128 stands for zero in the data rows.
Every row has one hidden group. Groups can overlap: rows of different groups may look alike. The first row asked about is in group 0, and each new group gets the next number.
Each row in order, then its group:
[107 125 117 127 115 168 105 112 140 145 106 110 129 133 117 106 142 123 140 122 105 136 109 153] 0
[114 170 150 110 103 107 104 106 112 144 109 107 106 110 255 107 107 106 109 141 123 114 113 124] 1
[119 104 103 168 114 115 121 132 108 184 174 212 151 137 135 138 153 105 107 109 184 116 104 106] 2
[163 151 109 162 227 122 106 131 106 103 163 122 118 255 108 131 110 104 134 163 140 111 115 169] 0
[164 106 120 152 121 110 158 159 129 129 163 195 134 108 115 116 115 111 109 114 141 148 105 135] 1
[114 127 117 135 131 153 116 140 128 126 106 111 129 110 112 105 136 129 141 117 103 107 116 109] 0
[110 127 134 109 133 107 109 105 128 120 145 105 152 125 106 128 105 123 155 174 117 104 179 110] 3
[124 130 122 114 113 111 111 105 171 116 198 136 161 105 117 154 122 139 124 131 118 134 124 153] 0
[176 107 117 143 119 117 161 168 129 113 188 172 124 101 112 112 111 115 105 109 197 155 108 125] 1
[119 129 121 129 111 168 105 114 126 127 111 107 127 120 116 192 145 124 138 122 109 139 109 140] 0
[116 130 120 128 110 169 106 117 123 126 115 110 124 123 120 107 130 122 133 119 108 133 105 153] 0
[115 130 117 137 132 150 111 147 122 134 111 108 130 112 111 111 148 133 142 116 106 107 113 107] 0
[109 119 127 112 147 105 114 110 149 129 141 112 155 140 105 135 104 125 154 107 123 109 213 107] 3
[119 128 152 133 114 114 155 108 120 106 119 134 115 108 111 153 205 142 156 186 123 114 115 107] 1
[137 123 171 108 128 109 113 107 116 109 129 108 146 125 107 118 150 120 153 173 117 107 162 110] 1
[112 124 117 152 123 142 128 154 134 128 107 109 129 107 108 106 156 130 150 121 104 106 115 105] 0
[106 105 110 140 170 128 125 197 150 107 251 150 113 118 108 114 116 134 146 114 225 137 112 131] 0
[110 105 105 169 111 112 123 139 117 133 103 157 116 121 146 121 143 107 109 112 183 123 104 108] 2
[109 105 135 116 104 168 196 118 108 139 135 162 122 102 120 110 106 119 107 160 131 106 190 105] 1
[164 130 113 148 104 124 106 108 113 101 211 126 129 186 116 133 110 105 135 161 142 120 120 167] 0
[125 167 219 149 101 106 119 106 106 180 102 108 109 110 252 102 117 118 112 125 144 109 112 200] 1
[105 123 148 121 121 109 108 165 109 118 182 117 140 154 113 144 181 106 132 122 106 148 118 112] 0
[114 119 142 108 132 108 114 107 131 118 138 109 143 129 106 133 104 123 152 179 120 106 172 109] 3
[177 142 118 194 113 109 118 106 106 120 115 143 117 112 122 106 121 138 113 120 150 116 105 134] 2
[129 144 132 115 168 105 106 128 108 162 117 111 103 113 122 116 132 105 108 157 120 105 125 117] 1
[118 125 124 111 116 110 108 169 187 114 176 126 154 218 120 145 136 162 134 122 112 134 120 106] 0
[105 108 112 179 162 166 149 164 142 109 113 183 105 113 110 107 114 168 146 127 112 119 175 109] 0
[150 132 108 111 109 178 110 118 180 107 114 109 117 105 104 111 110 158 155 143 109 123 113 151] 1
[168 146 105 109 118 185 113 131 183 105 115 108 116 105 169 111 127 153 105 141 110 119 123 159] 1
[126 140 133 110 144 108 144 126 112 200 110 116 105 158 143 187 126 161 107 110 178 153 116 117] 0
[103 148 122 110 106 113 255 102 127 255 114 170 107 114 152 174 114 109 113 109 106 108 126 168] 1
[192 119 122 111 138 112 122 113 152 116 129 111 168 156 168 142 169 123 107 108 128 150 109 137] 3
[131 136 147 128 109 123 153 113 127 109 122 139 117 109 116 146 169 129 149 105 127 114 116 109] 1
[170 128 106 106 146 110 125 115 112 112 117 112 166 126 105 116 132 108 154 159 119 107 197 143] 1
[166 106 107 126 131 108 162 106 103 109 104 182 154 113 139 128 120 154 114 106 151 159 106 114] 0
[116 128 149 110 129 107 109 108 125 113 133 107 141 122 105 122 106 122 161 175 124 106 163 108] 3
[113 124 125 123 126 153 106 124 127 135 111 114 124 128 113 107 133 121 134 121 108 145 109 154] 0
[154 136 144 132 134 108 129 118 138 143 115 151 142 105 160 106 112 118 108 110 124 154 218 109] 2
[116 124 127 126 124 158 108 116 122 133 106 111 121 123 119 194 122 127 142 114 108 150 107 150] 0
[105 114 105 104 188 105 144 128 114 115 108 105 105 111 107 109 115 105 150 143 108 116 121 135] 1
[136 110 104 146 103 114 119 129 105 141 107 163 115 106 113 120 105 108 109 111 182 116 193 115] 2
[121 125 219 111 103 255 108 118 113 104 157 106 106 104 132 111 130 109 105 186 124 125 110 140] 1
[117 119 118 132 130 146 115 143 131 129 114 110 132 109 117 106 145 124 142 111 106 107 113 110] 0
[109 125 127 115 117 103 105 153 105 107 176 111 140 140 115 153 163 106 133 114 111 126 121 114] 0
[106 122 107 104 138 106 120 131 109 109 109 105 104 131 107 121 112 107 130 171 114 109 104 162] 1
[118 123 127 121 119 169 108 120 115 126 104 117 127 123 121 182 116 127 138 118 106 148 111 149] 0
[114 129 122 147 136 149 116 148 128 130 110 111 137 115 112 107 137 133 144 120 103 107 116 110] 0
[109 132 131 113 113 107 110 172 195 116 184 119 149 202 115 146 133 173 129 126 113 133 121 109] 0
[108 125 114 129 114 171 103 110 139 135 108 112 127 128 115 107 136 128 135 119 107 132 112 149] 0
[114 121 119 133 124 153 108 123 121 129 110 110 130 120 117 107 137 130 138 117 105 146 108 107] 0
[130 136 137 127 113 114 159 114 117 109 129 143 117 110 114 163 106 118 149 108 146 116 109 108] 1
[115 155 146 154 222 110 103 107 117 162 118 105 105 118 125 110 138 106 106 106 142 109 111 134] 1
[126 133 154 109 118 107 112 105 120 109 142 110 139 127 107 120 102 120 157 166 126 156 152 109] 2
[112 137 142 154 126 109 122 111 163 113 116 165 127 109 141 107 115 132 112 111 142 128 221 138] 2
[165 146 107 112 109 165 115 125 182 108 115 109 116 106 105 107 110 151 155 137 107 125 121 152] 1
[197 120 122 116 149 109 118 116 149 117 126 113 158 160 159 139 166 123 110 107 127 143 107 139] 3
[145 108 106 136 104 111 121 124 105 130 109 151 115 103 118 119 106 110 108 106 167 130 159 124] 2
[123 140 146 149 131 110 124 117 158 128 119 154 129 105 142 109 116 130 110 106 127 138 247 148] 2
[117 142 146 125 114 116 165 110 115 106 121 158 122 107 116 154 186 132 149 158 122 116 114 109] 1
[105 121 126 114 144 110 125 113 151 116 126 116 151 162 162 143 173 126 107 111 127 141 109 136] 3
[113 108 111 110 112 164 132 115 109 156 169 138 131 104 174 107 106 120 108 138 117 111 152 111] 1
[118 128 127 121 112 165 106 119 119 126 106 109 127 118 119 172 122 124 133 116 107 148 108 154] 0
[105 134 130 132 132 114 132 146 116 125 111 111 149 123 139 198 147 108 110 106 141 142 108 124] 0
[131 144 186 117 105 180 113 111 105 105 121 108 111 106 184 107 127 189 109 187 122 114 113 165] 1
[140 137 155 106 111 104 110 109 111 106 160 194 125 117 167 116 105 123 160 166 127 148 143 109] 2
[117 129 120 153 143 122 129 113 214 152 133 155 145 109 188 108 112 106 106 124 162 124 112 139] 0
[114 124 121 150 139 161 117 147 128 134 110 111 129 112 109 107 142 135 142 111 106 110 116 106] 0
[111 151 147 155 129 109 107 107 112 162 110 106 106 114 134 109 158 109 111 105 146 105 105 125] 1
[106 114 108 106 184 105 155 138 111 105 107 109 103 125 111 115 124 108 175 141 136 112 104 131] 1
[105 130 103 106 186 108 197 171 117 120 106 108 106 115 106 111 115 106 188 148 107 115 115 132] 1
[134 142 152 133 116 116 165 115 121 107 121 141 124 108 115 150 165 133 154 105 132 111 116 108] 1
[112 152 135 157 215 114 104 108 117 176 113 109 105 112 152 113 146 105 106 106 125 107 109 121] 1
[162 112 107 140 110 107 130 119 107 171 112 140 116 227 122 129 109 109 114 104 131 143 138 132] 2
[131 139 105 117 128 107 153 162 104 116 103 110 160 137 130 136 117 104 106 104 142 154 106 115] 0
[112 136 117 163 200 140 122 109 107 189 130 139 168 106 105 109 134 108 107 121 165 145 107 105] 0
[125 105 106 155 106 114 120 130 111 141 103 169 119 111 129 114 151 106 110 110 187 118 218 112] 2
[176 139 154 142 135 110 127 131 127 141 108 109 155 123 151 178 139 111 107 107 143 138 107 127] 0
[106 115 130 109 127 127 121 207 104 133 106 106 108 108 113 109 110 204 106 122 107 207 112 115] 0
[124 140 174 132 109 115 171 106 119 104 117 140 112 106 108 155 105 165 107 105 133 112 108 106] 1
[134 147 102 111 109 210 115 125 105 106 125 108 113 106 146 113 117 165 104 129 120 117 128 135] 1
[131 127 157 125 114 113 150 110 117 106 118 148 113 102 115 163 183 142 156 188 124 112 117 109] 1
[162 146 162 128 128 107 128 116 126 132 115 155 131 104 150 109 112 116 109 106 122 159 221 114] 2
[167 156 109 112 114 163 119 147 170 113 118 106 121 102 181 110 115 158 108 136 113 129 123 164] 1
[106 119 120 110 146 108 119 110 155 125 140 108 159 150 103 141 104 121 159 107 122 163 107 156] 3
[141 143 148 128 124 106 127 116 128 132 118 148 123 109 149 110 114 119 108 109 127 138 203 105] 2
[114 125 129 111 112 114 112 176 171 112 181 128 147 241 117 159 130 162 131 127 112 139 121 108] 0
[122 107 112 111 120 163 131 120 175 167 142 152 133 255 175 106 105 117 108 128 112 108 132 114] 2
[124 133 118 111 114 107 109 184 170 120 193 136 149 103 118 167 122 148 131 126 117 137 124 154] 0
[112 123 123 131 129 166 112 129 121 137 106 111 124 112 114 107 137 124 138 112 104 161 110 107] 0
[125 132 146 134 112 109 151 113 126 110 127 149 114 115 111 153 162 143 147 197 119 116 116 105] 1
[129 108 108 127 103 104 136 143 104 129 127 143 120 255 126 128 110 118 112 177 136 182 150 136] 2
[115 128 124 133 128 151 117 152 130 122 113 109 135 113 112 110 138 138 146 115 104 106 114 106] 0
[106 105 147 137 135 107 179 157 128 114 120 141 149 104 132 157 108 110 109 109 138 155 106 153] 0
[131 128 108 107 109 108 103 106 106 114 115 111 109 115 106 107 111 175 156 136 108 117 106 141] 1
[186 108 127 143 117 105 174 158 121 123 160 154 132 103 115 121 114 115 112 106 150 136 103 144] 1
[112 123 118 149 128 145 114 145 131 122 109 111 127 111 110 109 138 130 139 119 107 110 120 107] 0
[111 142 161 136 105 126 149 106 119 172 125 146 109 104 102 175 104 200 107 105 164 109 110 138] 1
[133 108 107 120 110 158 140 122 106 103 118 133 122 227 126 138 105 109 112 156 122 164 174 140] 2
[109 127 154 137 108 109 173 108 121 172 127 156 111 108 106 163 107 179 111 108 141 114 114 165] 1
[104 122 128 110 158 109 118 111 146 116 135 110 161 142 108 139 104 125 162 104 121 163 105 108] 3
[104 117 118 113 143 114 124 114 154 120 130 110 158 152 181 141 161 127 108 110 119 142 105 139] 3
[162 130 106 107 145 106 125 118 106 111 110 110 107 137 106 111 124 110 140 168 125 107 175 145] 1
[111 125 117 135 126 146 111 144 139 135 110 110 133 107 113 105 139 128 139 114 107 107 116 108] 0
[212 108 110 143 125 111 189 189 127 127 177 164 126 107 124 114 115 116 110 111 187 139 102 121] 1
[163 170 105 109 114 174 118 131 104 104 109 104 108 115 154 107 116 158 107 135 115 124 105 151] 1
